In the data rows, the value 128 means zero.
Some points:
[116 109 125 101  90 119  95 128 108  87 108 114  97  79 156 102 121 105  90 127 126 119 128 124
 113 143 121  90 125  91 125 134 147 165 173 144 119 177 207 174 190 214 149 223 172 193 158 192
 114 125  93 118 118  74 127 112 122  94 117  92 112 114 105 126]
[148 134 148 165 170 211 182 233 255 167 159 155 147 140  24  93  66 112 129 128 112 132 125 103
 132 130 119 125 114 115 102 123 127  96 115 112 101 138 112 120 116 112 119 123 127 106  98 108
  99 112  97 120 100  77 123 115 107 127 105 137 128 119  65 113]
[113 103 144  96 112 105  99  87 104 129 122 115  97 106  64 176  90  84 146 112 119 117 138 122
 112 111 117 109 159 115 122  99 122  99  98 129 127 106  89 112 127 138 136 179 136 225 171 225
 190 142 150 130 141 114 117 113  95  79 157 135  96 110  97 145]
[132 109 105 100 121 131 128 115  94 134 106 108 111  94 143  95 119 144 135 110 128 106 125  92
 143 122 105 114 135 114 132 160 125 109 120 102 133  77 135 125 114 122 118 113 119 127 132 148
 192 188 194 170 175 231 141 158 162 134 147 136 148 159  58 105]
[102 107 107  94 104 101 107 118  93 115 109 119 112 109 115 135 137 153 156 172 162 155 174 200
 208 173 255 255 221 174 177 222 156 209 173 171 125 134 111 118  90  96 119  87 105  80 106 101
 104  88  99 116 103  80 110 119  93  95 118 133 114  91 121 119]
[ 95 135 126  98 140  96  97 107  93 115 119 118 111 126  83 115 108 111 108 121 108 121 119 135
 117 132 107 112 126 141 127 108 119 135 115 123  99 100 121 127 105 116 125 118 120 104 114  89
 105  74  82 115 124 134 144 167 255 255 197 175 226 227 176 183]
[255 249 184 193 164 148 125 101  74 100 103  95  91 105 113 106 112 109 103  97  95 113 112 103
 106 108  98  98 105 118 122 120 102 110 103 116 117  99 126 118  88  92 111  80 115  75 107  74
  85  86  89 108  80  76 104 107  65  94 101  97 107  96  89 101]
[217 217 174 255 166 209 186 165 164 119 107 116 101 129 167 130 146  93 104 124 112 130 138 131
 134 139  94 119 134 121 109 116 130 121 130 120 102 154 100 122 117 120 135 116  99 114 100 100
 100  94  99 115 121 104  95 104 120  74 134 161 104 131 131 126]
[135 127  83  84 108 116 153 114  92 107 148 115 109 131  75  92 102 112 115 121 116 134 108 155
 138 123  91 128 121 129 126 101 125 131 126  68 152 143 122 116 113  93 117 128 121 118 118 126
 148 198 163 165 177 240 173 154 186 151 127 114  94 104 145 135]
[170 160 147 201 211 206 232 207 236 197 150 128 119 109 181 136 147 110 105 110 107 115 117 132
 107 104 118 146 109 141 131 118 131 139 141 102 124 107 134 127 140 126 113  81 117 118 135 126
 111 100 109 114 103 107 128 111  96 143 140 104 116 103 162 118]
[129 114 125 101  66 116 107 112 101 132 116 103 102 141 142 119 126 103 116  99  98 140 113 124
 119 119 121 121  98 150 126 126 155 138 138 159 154 140 139 156 181 199 152 199 170 209 143 183
 217 131 113 134 112  86 100 100  89 143  96 133 131  78 173 117]
[116  94 125 132 142 114 108 132  80 128 104 129  98 142 163 134 138 102 113 105 122 122 134 110
 105 109 121 137 137 130 125 113 112  99 134 133 107 139 120 115  93 130 127 117 147 119 127 101
 127 169 187 157 214 225 190 173 187 190 126 153 130 106 118 121]
[ 86 109 123 119  96 118 141 172 235 166 255 243 255 177 226 134 158 158 117 108 104 113 110 139
 104 120 106  92 136 118 131 154 106 124 115 138 124 118 131 123  91 104 129 110 105 114 134 103
 103  85 114 115 101 115 101 116  97 108 120 119  94 146 110 125]
[107  74 112  92  86  97 118 101  91 109  93  94  87 102 155 116 126  95 111 100 111 118 122  90
 111 114 109 108 124 109 120 123 122  99 122 111 137 132 115 113 114  95 114  91 110  83 111  85
  76  82 104 108  92  86 147 140 192 230 161 174 194 255 238 215]
[113 108 123  84 143  90 120 103  89 126 110 112 111 134  49 127  90 119 135  98 110 115 114 111
 102 111  91 108 140 141 147 146 161 204 218 206 203 186 191 192 212 235 176 201 152 169 155 118
 117  92 117 119 105 122 106 111  88 100 131 133 115 145  57 115]
[152 192 139 230 187 251 158 175 214 182 122 130 125 135 103 127 109 111 131 110 149 120 110  93
 119 129 129  92 151 141 154 123 136 117 109 140 173 105 126 113 123  98 117 133 138  93 130  82
 125  87 116 113 119 102 104 121 103  88 119 107 145 111 146 141]
[117 123 120 113  96 113 116 108  99 140 143 148 159 167 146 144 186 255 209 190 190 166 175 209
 173 159 206 185 118 136 116 161 123 111 109 120 134 132 138 110 131  95 111 109 131 107 136 120
 105  95  91 107 111 112 129 104  97 108 116 112 120 175  51 133]
[ 91 112  82 128 157  92 127 105  94 106 101 105 112 121 153  81 148 117  91 131 110 109 109  97
 154 115 105 132 130 152 112 126  93 124 117 135 140 159 134 140 147 192 145 199 170 227 163 205
 161 149 141 112  98 115 103 124  86 101 111 117 124 115 158 113]
[ 93 111 143 125 117  87  77 120 129 105 109 108  96 126 144  75 126 125 101 131 126 129 126 118
  95 132 107 121 123 121 126 124 163 136 111 122  72 109 109 115 154  90 128  93 128 153 147 138
 175 219 198 172 183 191 144 124 111  94 141 144 133 127 152 120]
[ 94 129 129 102 111 106 143 119 100 113  94 118 127 118 105 164 122  95  99 110 109 130 117 116
 108 147 143 114  92 119 131 118 103 118 132  97 113 129 135 129  97 103 143 113 108  99 143 206
 174 242 186 158 157 193 138 137 134 134  86 105 144 132 119 132]
[108 105 144 106 147 102 120 103 121  80 146 138 191 154 148 203 170 210 207 209 232 161 153 190
 145 152 236 216 119 100 138 117 130 105 129 100 125 114 119 134 132 130 123 130 117 122 105  74
  98 104 117 125 103  99  90 113 107 128 116 111 113  85 156 116]
[127 123 138 122  95 107  93  95 139 115 119 105 118 111 114 144 118 109 119 133 120 125 123 119
 142 120 124  93 111 131 121 126 128 127  99 179 143 127 115 123 145 120 111 103 108 104 105 127
 102 166 190 140 199 192 210 205 236 187 158 120 116 110 172 110]
[127 100  99  91 114 108 114 124 117 174 197 226 255 189 173 194 178 196 200 199 178 151 154 129
 155 129  95 107 118 138 126  85 131 127 119 116 119 118 114 121 124 122 126  99 127  85 105 110
 113 115  96 113 107  71 121 115 107  86 121 134 139  87 145 117]
These points spread out most along one direction. Take the direction at right angles to it along which they spread out most. Go by this last direction. For each point below, how far along it does it lie, from 0 to 99? 50 is the average, and the first point above lies past it. One standard deviation of the points above along it is 16.
[107  74 112  92  86  97 118 101  91 109  93  94  87 102 155 116 126  95 111 100 111 118 122  90
 111 114 109 108 124 109 120 123 122  99 122 111 137 132 115 113 114  95 114  91 110  83 111  85
  76  82 104 108  92  86 147 140 192 230 161 174 194 255 238 215] 45
[152 192 139 230 187 251 158 175 214 182 122 130 125 135 103 127 109 111 131 110 149 120 110  93
 119 129 129  92 151 141 154 123 136 117 109 140 173 105 126 113 123  98 117 133 138  93 130  82
 125  87 116 113 119 102 104 121 103  88 119 107 145 111 146 141] 27
[102 107 107  94 104 101 107 118  93 115 109 119 112 109 115 135 137 153 156 172 162 155 174 200
 208 173 255 255 221 174 177 222 156 209 173 171 125 134 111 118  90  96 119  87 105  80 106 101
 104  88  99 116 103  80 110 119  93  95 118 133 114  91 121 119] 80
[217 217 174 255 166 209 186 165 164 119 107 116 101 129 167 130 146  93 104 124 112 130 138 131
 134 139  94 119 134 121 109 116 130 121 130 120 102 154 100 122 117 120 135 116  99 114 100 100
 100  94  99 115 121 104  95 104 120  74 134 161 104 131 131 126] 26
[ 94 129 129 102 111 106 143 119 100 113  94 118 127 118 105 164 122  95  99 110 109 130 117 116
 108 147 143 114  92 119 131 118 103 118 132  97 113 129 135 129  97 103 143 113 108  99 143 206
 174 242 186 158 157 193 138 137 134 134  86 105 144 132 119 132] 48
[ 93 111 143 125 117  87  77 120 129 105 109 108  96 126 144  75 126 125 101 131 126 129 126 118
  95 132 107 121 123 121 126 124 163 136 111 122  72 109 109 115 154  90 128  93 128 153 147 138
 175 219 198 172 183 191 144 124 111  94 141 144 133 127 152 120] 49
[148 134 148 165 170 211 182 233 255 167 159 155 147 140  24  93  66 112 129 128 112 132 125 103
 132 130 119 125 114 115 102 123 127  96 115 112 101 138 112 120 116 112 119 123 127 106  98 108
  99 112  97 120 100  77 123 115 107 127 105 137 128 119  65 113] 30
[127 100  99  91 114 108 114 124 117 174 197 226 255 189 173 194 178 196 200 199 178 151 154 129
 155 129  95 107 118 138 126  85 131 127 119 116 119 118 114 121 124 122 126  99 127  85 105 110
 113 115  96 113 107  71 121 115 107  86 121 134 139  87 145 117] 70
